0: [ 17  48   1  -6 -11  29  23 -30 -64 -14  47  20]
1: [ -6 -27  -2  63  26  -4  65 -41 -54  -5  -5  21]
2: [ 41 -22  33  35 -12  10  27 -24 -30 -59  41  43]
3: [ -2  -6  31  -2 -68 -37 -28  17   8 -26  29 -68]
4: [ 25  20  13 -27 -51   8 -29  43 -62 -31  45   5]
5: [ 74  19  20  17 -13  14  28  30 -45 -15  50  15]
6: [ -6 -62  16   5 -16 -38  36 -29 -42  21  28 -23]
7: [ 23 -16 -11   3  10   4  16 -10 -16 -15  36  35]
8: [ 44  34   8   1 -12   1  11 -10 -58  34  19  12]
9: [  4  -5 -10  47  26 -17  69 -29 -64 -21  19  42]
10: [ 79 -22  43   8  -8  -7  19   8  -2 -16  59  10]
11: [ 14 -41  38  50 -59 -25 -28  18  35  -9  63 -36]
12: [ 44  30  66  28 -78 -58 -23  15  14 -55  42  -8]
13: [ 52  20  17  -4 -15   0   6  11  -5   8  42  13]
14: [-16 -18   3  21  19 -24  45 -25 -35 -11  13  -6]
15: [-15 -17 -29  14   5  -9  17  -6  -3  -2  40  23]
16: [ 71  31  13 -28   2  12  23 -20 -58 -24  44  21]
17: [ 13  -5  10  26 -20 -19  36 -34 -41 -36   0  23]
18: [ 37  -2  18  31 -31 -17  19  -1 -25 -12  50  14]
19: [ 17  -1  56  20 -76 -34 -51  19  48  -9  47 -21]
20: [ 58   2  -7 -35   5  32 -12  -3 -39  12  33  42]
21: [  7  -7  21  27  10   3  11 -33  18 -22  -3  18]
22: [ -5 -34  -1  14  10 -62  35 -41 -11 -33  -9 -13]
23: [-14  -3 -18   8  25   5  26 -38 -22 -38   9  37]
24: [ 23  19  15  12   4 -18  29 -20 -64 -27  -9   4]
25: [ 19  -3  20  10 -13 -45  48 -36  -5  11  -6   6]
26: [-19 -69 -20  24   1 -25  35 -26  -6 -17  -9  10]
27: [ 29 -17  38  33 -48 -72  -7  48 -19 -44 -16 -34]
28: [ 42 -56  25 -27 -30 -25  21 -42  39  19  10  13]
29: [ 28 -27  46  41 -51 -68 -19  37   7 -39  14 -25]
30: [ -9 -43  26  38 -29 -64  21 -36 -36 -22  24 -10]
31: [  1 -33 -12   3 -27 -14  -3 -20   4 -10  61  44]
32: [ 26  21  14   4 -41 -11  13 -28 -54  -5  20  12]
33: [ 22 -10  26  10  -6 -34  62 -35 -28  -3 -28  22]
34: [ 30 -29  42  32  10 -23   7 -22   9 -20   6  26]
35: [ 16 -31  48  11 -56 -31  -2  18   6 -23  17 -36]
36: [ 38  -1 -12 -25 -16   6  17 -26 -58 -31  32  40]
37: [105 -19  71  43 -21 -38  -4  68  -6  10  40  20]
38: [  9 -45  25  23  -5 -67  42 -23 -33  23   6 -19]
39: [-15 -38   7  16  18  -5  45 -28 -33 -13  10  28]
40: [ 53  15  -1 -13   0 -15  25 -48 -52 -40  15  16]
41: [ 47 -31  34  24 -10 -39  54 -23 -51 -26 -12  25]
42: [ 51 -25  28  34  16 -26  22 -41 -27 -28   6  33]
43: [ 49  -3  47  43 -29 -29   5   8  12  -2  26  15]
44: [ 57 -51   5 -52 -24  22 -19 -13 -12 -29  67  48]
45: [ 86  13  52  14 -13 -55  16  52   0   6  -2   7]
46: [  6 -33  20  26  33 -91  59 -27  -9 -17 -23  -4]
47: [  1  39 -23  33   9 -21  40 -62 -27  -2 -35  10]
48: [-48  18 -38 -17   3  -8  18 -11  36  22   5  13]
49: [-44   0  11  21  33  29 -26 -14  10  49  22  31]

[ 22 -14 -15   2  32  37  11 -51 -21 -67   2  17] 23 7
[-36  16 -57 -23  17 -12  -8 -33  60 -12 -11  16] 48 15
[-44  46 -39  -3  -9   9   0 -10  10   9 -29 -14] 48 47
[-37  29 -62  -4  25  -3  10 -19  34   0 -30   5] 48 15
[-18 -19 -18 -17  12   9 -10  23  43  30 -28   8] 48 49
[ -5  10 -13 -14  38  56 -12 -29  30  20  36  39] 49 7
[  0 -59 -14  31  31  -7  76   4  23  10 -24  -4] 26 39
[-31  30 -41   6  28  24  28 -31  -9  -3 -74 -15] 47 48
[-15   6  -2   7  58  83 -28 -39  36  -9  44  39] 49 21
[ -1  12 -10  31  40  58  -9 -26  24  32  34  64] 49 7
[-35  35 -32  18  20  15  18 -16 -36   4 -72 -25] 47 24
[-41  23 -51   1  21  13   4 -27  35  15 -25  -3] 48 15
[-38  28 -34   6  -2 -16   1  10   0  29 -24 -16] 48 15
[ -7 -10  -8  30  26  17  25 -12  42 -14 -43 -13] 21 26
[-20  22 -49  35  17  25  15 -28 -34   7 -74  -9] 47 23
[-48  49 -43  11  21   2  14  -3  19  14 -40 -14] 48 47
[-53 -13  13  31  36  30 -28 -10  31   8  14  33] 49 21
[ 17   8  -8  41  -8 -15  34 -48 -36 -16  24  26] 17 9
[-39  24 -44 -16  12 -22   8  -9  31 -10   1   3] 48 15
[-38  50 -58 -28  23  -3  -4 -32  35 -27  -7  18] 48 23
[-29  12  -5  19  43  19 -17 -19  11  55   8  40] 49 48
[-54  22 -42 -28   6   8  -4 -19  36  -1 -15  13] 48 15
[-27  28 -33 -18  27  18  -3  -9  20  13 -10  10] 48 49
[-24  13   2 -34   1   1  22  49  22  55   3 -23] 48 13
[-10  -7 -11  25  23  16   9  -7  56  -8 -34  -3] 21 48
[ -2  42 -29  18  25 -13  50 -58 -31 -14 -22  10] 47 23
[-18  11 -66  -2  40  -7   5 -13  41   0 -27  29] 48 15
[-17   9 -10  -4  47  48  -9 -20  24  32  39  29] 49 15
[-21  15  58  10 -47 -11 -26  84 -99   3   4 -44] 4 27
[-41  34 -52 -13  25 -13  17 -17  32 -17  -4   5] 48 15
[-32  25 -45  -6  20   0  -4 -21  31  11 -27 -10] 48 15
[-35  21 -62 -28  23 -26   9 -16  42 -12 -10  10] 48 15
[-43  -1   1  14  32  11 -47  -6  44  38   8  26] 49 48
[-37  14  -9  24  42  10 -21 -24  24  44   7  27] 49 48
[ 17 -68 -11 -82 -28 -26 -36   5  68   3 -34 -27] 28 35
[ -7   8  -2  26  47  60 -16 -25  28  24  29  51] 49 21
[ 10  12 -22 -17  26  33  16 -54 -17 -58  15  24] 23 7
[ 14 -17 -13  -8  -8 -45 -18  27   8 -42 -45 -32] 27 35
[-49  22 -40 -23  10 -16   6  -9  35  21  -3  12] 48 15
[-14  11  -2   1  41  62 -15 -21  31  31  38  39] 49 15
[-12   5  -4  14  49  43 -14  -5  32  27  37  40] 49 15
[ 52 -15 -29 -73  -5  28   6  15 -26  18   1 -11] 20 13
[-33 -14   0  25 -17 -26  -2  39 -10 -36 -65 -38] 27 35
[-18  -4  -2  -3  -5   3 -22  45  48  24 -45 -24] 48 21
[ 13   3  -9  16  27  48  17 -11   5   7 -38   8] 21 23
